D: 3 groups of rows, each row roughly a mix of its group's hidden directions
D (95 x 10)
[[-10 -16   8  21 -29  -6 -15  18 -13 -26]
 [  3  -3  19  -1  38   5  -7  21 -28   1]
 [-24  15 -19  -9  27  -8  -6 -17 -12  25]
 [-10  -4 -16   7 -22 -34 -20  14  18  14]
 [ 15 -26  -2 -27  27  11  12   1 -20   8]
 [ -7  29  16   6 -24 -34  -7   8  -2  -9]
 [-16  14  11  -9  -2 -33   6  27  -8  23]
 [-11  16  43 -15  16  13  -5  12   7   8]
 [ 22  -4  -9 -24 -16  13 -22  -9   6  31]
 [-17 -25 -34  18 -21  12   7  -8   1   5]
 [  8  10   6 -33   2   8  19 -12 -29  19]
 [-17  27  -5 -17  -2  -4 -42   2   1   4]
 [ -8  28  -5 -30   9  -9 -12  19 -10  25]
 [ 12  15   6   3  -7  21  26  26 -24 -17]
 [-36  12  -8 -18  11  -9 -26  11 -15 -10]
 [-21  21  -6 -14   2  -7 -26  -8  23  27]
 [-23  10 -10  20  -4  22 -33 -17 -11   2]
 [ 28 -33   8  -8 -10 -28  -4 -12  -7   5]
 [ -5 -10  20  -9  -3 -14 -42  -9 -22   2]
 [ 11 -31 -14  17  -2  25 -23 -17 -10  -4]
 [-12  26  -7  18   9 -11  21   2  -3  36]
 [-39  -4  11  29  16   2  -9   0  14 -10]
 [ -6  -4  16  43  29   0  -6   8   4  -5]
 [ 15 -26  -7  33 -16  12  -3   3 -18 -19]
 [  4   7  25  -3  23  -2 -17 -32  23  -7]
 [  1  26 -10 -38  12   9  -8  -3  19  15]
 [ -6  13 -26 -36 -16 -14   0  20  -9  -1]
 [-18   6   4  10 -20   5  43  11   4  16]
 [ -6  29 -16 -10 -17 -12   9   7   9  36]
 [ 20 -20   2 -13   4 -20   7  18  -1  37]
 [ 18  -6  40  -6  -3   2  -6  27   4 -17]
 [ -1   9   5 -26  -7 -28  16  13 -32  -3]
 [-10   9   6  -4  -5 -37  30  19   9  11]
 [ -1   5  10  22  34  19  -7  15   9 -26]
 [ 29 -17 -11 -31 -11  -6  14 -10 -23  -3]
 [  1 -21  12  13   2   7 -32 -12  29 -18]
 [ 12  11 -11 -20 -35 -21  20 -11   0  -9]
 [ 13 -31  -9  -6  13  12  23 -22  23  -4]
 [ -3  15  16  10  41  19   9  12  15  -6]
 [  6   6  22  -7 -27  24  18  18  24  -5]
 [ -7   0  -7 -40  18   8  17  12 -18  18]
 [ -1  -8 -11  -7 -25 -12  28   1 -37  -4]
 [-18   0   2 -26  36   0 -17 -22 -11   1]
 [-11   6  37  16  -2  13  23 -14  21   1]
 [ -6  -2  -4  34 -34   1  11  17   3 -18]
 [ 23  27  -5 -12  -6  28 -23   0 -18  -3]
 [-14  -6  26  -4 -11  -8 -42   3 -11  13]
 [-16   4   2   8 -29   8  10  37 -19   7]
 [ 18 -12   0  -6  35 -15 -27 -15 -10 -10]
 [-19  18 -10 -18  -3  -3  14  27   1  33]
 [-11  15  24  33  -6  11  -5  26 -14  -4]
 [-11   8  22  -9  38  17 -21  -8  -7  11]
 [ -8 -35  -2 -16  20   8  -4  -5 -33  -2]
 [ 11  -4  -1 -10  17  -6 -45   9 -20 -11]
 [ -3 -15  19  27  -3 -23 -25  -1  23  14]
 [ 29 -22  13  18 -14  -3 -10   1   3 -31]
 [ 18 -10  28  -5  17  16 -28  16 -11 -14]
 [  3   2  17   0   3 -36  26 -17  23  -2]
 [ -2   4   1 -14  37 -21 -29 -12 -11   5]
 [ 13 -16 -27   2  -5  -3  30  21 -14  20]
 [ -4   6 -12  30  26  13  25  -6  16 -18]
 [-34  -1   8  -8  14   6 -21 -33  -8  -4]
 [  8 -43  -5   8  21  -1  19  -3 -15 -11]
 [-43  18   0  -5 -17   0 -20  -7 -11  -9]
 [ 33 -10 -23 -13  19  -9  18   3  21   0]
 [ -1  -7  21  -2   3  15   3 -46  -3  16]
 [ -3  -5 -29  -1  29  15 -19 -21 -18  10]
 [-23  11 -26   4  13 -28  -8 -20 -12  15]
 [-13   3  23   2 -13 -39 -23   6  -2  11]
 [  8   4  -4 -14  10  42 -11 -20  22   1]
 [ -5   2 -16   1   6  31 -17  13   7  37]
 [-18   1  24  10  -7   0  34  24 -11  15]
 [ 19 -20  22   9   0  37  16   9   1 -10]
 [ -1 -18 -21  21   6  34 -20   6 -12  14]
 [ 34 -31   1   9   0 -19   6   1 -22  -5]
 [-16   7  24  -2   3 -34  17  -7  10 -25]
 [-13  11   6  -4 -13 -22  -9  -3 -11  44]
 [  6  -1 -17 -12  32 -31  -7  13   5  21]
 [ -5  -7 -11 -14 -16   1  -2 -42  24   9]
 [ -8  -4 -24  27  12 -15  25  17  -6 -21]
 [ -3  10   6 -18   8   4 -11  35 -30 -18]
 [ 12 -13  19  -1 -29  21  17 -27 -14  -4]
 [-18  14 -24   7 -25 -12 -31   8 -15  -1]
 [  9  -7 -41   5   3  -9 -18 -28  -3  -6]
 [-26  23 -21  20 -14  27 -10   7   2   0]
 [-10  13 -32  -9  -7 -27  17 -18  13  13]
 [  8   4  35  -3 -18  -7  24  13  26  -9]
 [ 25  13  11   5 -17   1  23  22 -14  27]
 [ -5  48  15 -10   2  -5  -2  20  -7  -3]
 [ 15 -22   7  14 -11 -14 -22 -13 -28 -21]
 [-23  15 -17   8   8 -27  -2 -32   4  12]
 [ 14   7 -12 -33 -22  -6  20 -10  -9  23]
 [ 26  -1  -3 -14 -22 -14 -16  27  19  16]
 [-28  23 -11   4   1   5 -13 -34  13  13]
 [ 16   3 -14  21  -7   3  20  32  12 -24]]

one row of each group, then the others: which group is each in?
[ 20 -36  -1  -5  -4   5 -22 -25 -15  -5] => R
[-24  14   4  -4 -44   5  -5   4 -18   0] => M
[-31  17 -19  15 -31 -10   3   2  -5  11] => E

[-25   3  16   1  30   5  -3 -21 -30   3] => M
[ 27  -7  -3 -15 -23   2 -24 -22 -20 -10] => R
[-10  -2  14 -31  17 -20   7  13 -30   6] => R
[-10   0 -19   0  28 -33  -4 -23 -12  12] => E
[-28  11  24   8  -2 -16 -15 -13  -3 -30] => R
[  0  16 -11 -20  18   5 -25 -30  22   2] => E
[-16 -25  -3  14  12  -8 -24  -2   3 -35] => M
[  7  -5 -32   8 -35   1  24  -3  13  -5] => E
[-16 -10   4   7 -13 -30 -33   3   5  23] => M
